First come named moves, each a turn or a mirror, each shown by rows before and after it. For each pair of rows after them, which moves, in which order, take the first row to the second? The first pair is done for you.
move Z225:
[-12.3  -3.1   2.5  -0.9 -16.1  -5.5  18.2 -11.0  -5.1 -10.6] -> [-18.8 -14.1  15.2  -0.9  -7.5  -9.8   4.8  -8.0  -8.4   5.2]
[26.9  5.2 16.5 36.5 16.9 -7.5 -4.7  5.4 -3.0  8.1] -> [32.3 15.9  2.1 35.5  8.5 -4.0  9.4  0.4  1.5 -8.5]
[ -2.3  12.4 -36.1 -13.4 -13.2   2.0  24.4   4.8  10.1 -26.9] -> [-19.0 -21.0  16.9 -12.7  15.3 -17.5 -17.7  21.2  -4.5  23.1]
[ 3.9  5.5  1.7 26.6 -7.4  5.6  1.7  1.6  0.1 -5.7] -> [-2.8 -0.7  9.0 26.4 -3.4  3.3 -4.6  5.7 -2.2  1.9]
move Z445:
[ -2.4   1.8 -13.7  -6.7 -31.6  -7.7 -25.2  -3.0  21.6   9.0] -> [  5.2   4.4 -20.2 -22.7 -12.3   3.7  18.2 -22.3   0.8 -24.8]
[-45.4  -8.5   6.6   7.2 -31.2   0.8  -4.7 -20.3  -4.0  16.1] -> [-39.6  -5.2   2.7  -0.7 -20.1   8.6  22.0 -30.5 -17.4  -4.7]
[ 10.5 -15.0  26.7   6.0  40.6 -16.0   7.9  28.9  12.3  12.9] -> [ 11.1 -16.1  27.8   3.2  45.9 -13.5  19.5  25.1   4.8   6.2]
move Z176:
[-10.2 -22.4  -2.7 -20.7  -9.9  -2.9 -10.1 -23.1 -14.3   3.9] -> [-24.7 -10.8  -8.0   6.6 -27.9   4.2  -4.7 -22.6  -2.2   1.4]
[ -2.3  -0.8   8.1   7.0  -0.4  -3.2 -11.7  -0.7  -2.0   0.4] -> [-2.9 -4.0  7.1 -3.0  4.6 -2.9 -7.9 -4.8 -7.4 -0.8]
[  3.8 -10.0   7.1  -7.5   8.6  -1.0 -12.4   9.3 -17.9  11.1] -> [-17.4  -9.3   4.6  -1.6   1.6   6.0  13.2  -5.7 -16.0  -8.1]
[ 50.9  34.4 -50.2 -12.6 -32.6   9.0  -6.8   7.3  -7.4   3.2] -> [ 46.2  24.9 -53.4 -38.1 -20.6  11.8  14.2  -7.7 -21.9  -8.8]
Pairs:
Between the rows of a pair lie 2 to 4 moves.
[ -3.5  -8.7 -10.3   0.4 -41.2  -0.1 -23.0 -34.7  -5.0  -1.3] -> [ 26.0  -4.3 -10.1  -4.1 -30.3  -1.2 -33.5 -23.7 -13.0   5.3] | Z176 Z445 Z176 Z176
[ 77.7  11.3 -16.4  21.7   9.2   4.8 -29.9  10.1 -34.4  -4.9] -> [ -1.3 -30.7  40.8  16.0  44.6   4.9  -1.5 -19.8 -64.5   7.3] | Z176 Z176 Z225 Z176
[-26.4  19.6 -18.7  -5.9 -37.4  10.5  20.4  -1.8  29.7 -16.2] -> [  9.2 -11.4  25.4 -37.0  37.7   0.3   0.6  14.0 -19.4  13.0] | Z176 Z445 Z225 Z445
[ -1.1  15.8 -14.4   2.6   0.4  15.6  44.4  -2.8  16.9 -36.6] -> [ -6.2 -12.7  25.8 -11.5  46.7   5.5  32.3   3.2 -12.7  -8.7] | Z176 Z445 Z225 Z176
[ -6.9 -21.4  21.9  -2.8  15.7   7.5  -2.1   5.6 -37.7  -2.7] -> [ -0.2 -11.1  18.3   3.7  15.9  11.9  10.2   5.7 -39.6 -11.3] | Z176 Z445 Z176 Z445
[ 29.0  22.5 -24.2  16.5 -22.5  15.9  21.0  -7.0  -2.0 -27.6] -> [  4.1  13.7   0.0  53.7 -30.2  10.5   0.8   4.1   5.1  -1.6] | Z225 Z176 Z225 Z176
[-39.9 -22.2   8.8 -30.1  10.1  -7.2  14.5 -17.2 -16.6   9.2] -> [-31.9   3.1 -29.3 -18.1 -38.3  -7.5  -0.6 -11.3  19.5  -1.7] | Z225 Z445 Z225
[ 39.1   9.6 -38.5 -24.1 -35.3   7.8 -36.0 -34.7 -48.1 -18.3] -> [ -0.5 -25.2   3.2 -29.8 -12.4  -5.3 -54.0 -34.5 -61.1  17.0] | Z445 Z176 Z225
[  3.9 -29.2 -14.9 -56.2   6.3 -13.7 -17.0 -16.8   2.2 -14.2] -> [-33.2  -8.1  13.3  44.6 -28.9  -6.0 -14.8  -2.6  23.8  -5.7] | Z176 Z225 Z445 Z176
[ 24.2  -1.8  -6.3  -0.5  28.7  13.6 -20.7  33.7  -4.8  -4.0] -> [ -0.7 -16.6 -11.2 -36.9  30.3  12.8  -6.9   8.3  -6.6 -15.7] | Z225 Z176 Z445 Z176
[ 47.5  -7.3 -19.1 -12.3   4.1  -2.6 -11.9  -3.4 -62.1  -7.8] -> [-17.8 -15.9  14.3  51.4 -30.1  -6.4 -26.0   3.3 -32.7  22.4] | Z445 Z176 Z176 Z225
[ 48.8  20.2 -28.7 -12.9  -4.0  -8.8 -27.8  33.7  26.4   3.9] -> [ -5.6  23.8 -27.7  18.3 -41.0  -2.3  -5.0  15.4  50.6 -10.0] | Z176 Z176 Z445
[ 25.2  20.3  -0.2  -7.0   2.5  -7.5  -6.4  16.4  30.7 -10.2] -> [  1.2   1.2  18.1 -19.2  10.3 -14.1 -19.3  12.7  30.0  10.0] | Z225 Z176 Z445
[ 26.3  -0.1 -10.7   1.1   8.1  13.0   0.2 -16.2 -35.0  -9.3] -> [ 17.7  -5.2  -4.4  -0.6  11.9  12.6  -1.8 -19.5 -40.8  -4.5] | Z176 Z176 Z225 Z176
[-11.6 -18.0  20.9  -6.2  11.2  -8.3 -22.3   4.1 -23.4  26.6] -> [ 33.3   7.6 -22.7 -21.5  -8.5  -5.5 -22.0   8.6  -8.0   5.2] | Z225 Z176 Z176 Z445
[-45.8 -27.7  38.7  18.9 -29.9   6.0   9.3 -31.1 -26.5  17.2] -> [ -3.9  10.1 -13.5  30.7 -73.5  12.4   2.2 -21.7   5.2  -4.9] | Z176 Z225 Z445
[ -8.3 -11.9  20.6 -47.8  25.5 -20.0  24.5   2.8 -19.1 -11.8] -> [-42.3   2.4  22.9  13.5 -31.2 -21.1  -4.4  17.6  25.6  10.4] | Z445 Z176 Z176
[  2.0  -8.1   5.6  24.1  -7.8   1.1 -14.7  -6.6 -20.1   6.1] -> [  9.6   0.3 -10.4  16.4 -23.6   0.5 -18.7  -8.9  -6.9  -1.1] | Z176 Z225 Z445 Z225
[ 20.3  -1.5   5.9 -13.8  12.4  11.4  -7.2   6.1 -17.7   5.4] -> [  6.7   3.7 -14.2 -20.9  -9.0  15.2   9.4 -10.6  -3.1 -12.2] | Z176 Z445 Z176 Z225
[  1.9  -5.0  -9.1   4.9 -16.3   0.2 -14.0 -13.6   4.4   6.5] -> [  4.8 -10.9   6.2   7.9  -0.3  -3.0 -16.2  -7.4  -7.4  14.6] | Z445 Z176 Z445 Z225
[-10.8  -8.5  12.7  23.1   2.5  12.2  23.1  -9.1  -7.5 -22.8] -> [ 27.7   1.9 -16.1  -1.6  -0.6   9.9  10.4  -2.4  -5.6 -31.0] | Z176 Z176 Z445 Z225
[-11.3  -5.5  37.8  23.2  25.1 -11.2 -19.2  36.1  21.9  30.8] -> [-15.8   5.7   3.9   6.8 -12.9 -15.0 -33.0  27.7  49.2  27.9] | Z176 Z225 Z445
[ -4.4   8.6 -11.1  27.1 -32.2   4.2 -19.4  -2.9   4.4 -13.0] -> [  3.4 -18.0   7.6 -21.7  13.7  -4.6 -18.6 -12.0 -29.0  -3.9] | Z225 Z176 Z445
[-43.3 -30.7  28.1  18.4   8.8  10.9   5.9 -25.0 -21.0   3.8] -> [-19.0   4.7 -17.5  42.6 -43.6  12.8 -11.0 -13.3  19.5  -6.7] | Z445 Z176 Z225 Z445
[ 9.6 12.6  9.7 28.7 10.4 -1.8  5.5 28.8  9.0  6.8] -> [ 16.0   7.6   4.3   6.6   6.9 -10.4 -14.3  29.6  12.1  17.6] | Z176 Z225 Z445
[ 23.8  30.7 -15.2  23.6  -4.9  -0.4   3.0  32.5  32.4   1.2] -> [-12.4 -13.3  31.8  -6.8  30.8 -11.8 -10.2  26.2   8.1  32.3] | Z445 Z225 Z176 Z445
[ 53.4  13.1 -30.6   7.8  17.1  17.3  -4.0   3.4 -24.0   0.4] -> [ 12.1  19.5 -47.9  25.8 -32.7  18.1  -7.0  -7.3  13.3  -5.6] | Z225 Z176 Z445 Z225
[-16.8  18.7 -22.6   3.1 -15.9  17.9  42.3 -28.5  25.4 -26.2] -> [-25.7   4.8 -12.2  11.7 -34.5   1.0 -21.2  -5.6  49.3  22.2] | Z176 Z176 Z176 Z445
[ -5.9 -10.8  15.1 -27.0  18.2 -24.6 -38.4  17.3   9.3  50.5] -> [-39.6  20.8  -3.4  35.4 -34.4  -6.7   2.7   3.0  41.2  17.2] | Z176 Z225 Z176
[ 51.5  18.1 -17.0  11.3   3.9 -10.5   4.4  -4.1 -17.5 -25.2] -> [ 42.3   5.9   2.9  20.4   1.4 -23.2 -36.0  12.2  -8.0  10.3] | Z225 Z445 Z225 Z445
[-17.7  -9.7  14.0  -4.5  14.3  -0.7  30.7  -7.3   8.5 -18.8] -> [  5.6 -13.1  25.3  -2.3  19.4 -12.0 -12.7  17.5   9.9  12.4] | Z225 Z176 Z176
[ 27.1   5.2 -26.2  -4.5 -20.0   4.4   0.7  -7.6 -19.5 -18.4] -> [  0.7 -21.5  -9.5 -21.9 -12.3  -9.3 -29.2  -5.6 -19.9  13.6] | Z445 Z225 Z176 Z445
[-3.5 17.6 -0.1 30.2 -9.6 -3.5 11.7 21.5 37.6  1.6] -> [-16.3  -6.4  13.2  -7.5   2.6 -19.4 -15.8  20.6  31.4  27.7] | Z176 Z176 Z445
[-27.0 -16.7  -0.9 -23.9 -20.8  -9.6 -35.8  -8.7  -5.9  16.9] -> [ 18.3  12.2  -9.5  11.0 -24.4  -5.0 -47.0  15.8  -0.2  14.6] | Z445 Z176 Z445 Z176
[ 35.4  -1.6 -17.6 -21.5  19.9 -11.7  -7.0  19.6   0.1  -0.1] -> [  9.2   1.9  -1.1   9.3  26.4   1.9  36.9   3.8  -9.5 -22.0] | Z176 Z176 Z225 Z445
[ 27.6  10.3 -28.1 -25.2  -9.1   2.9  -9.8   7.7  -0.3  -8.3] -> [  2.3 -12.0 -11.5 -41.7  -0.7  -7.0 -22.1   1.4  -3.1   8.9] | Z176 Z445 Z176 Z225
[ 33.3   0.0   1.6 -20.9   3.0 -11.9 -18.1  23.8  13.3   1.6] -> [ 17.0   9.2 -12.4 -20.9  -0.3   0.9  26.9   2.5  11.3 -32.9] | Z225 Z445 Z176
[ 14.8  -6.5  15.6  31.4  -3.1   5.0 -14.4   0.8 -20.9   4.6] -> [ -8.8 -22.6  23.8  17.5  -3.9  -0.1 -19.4  -7.1 -17.5  13.1] | Z176 Z445 Z176 Z445
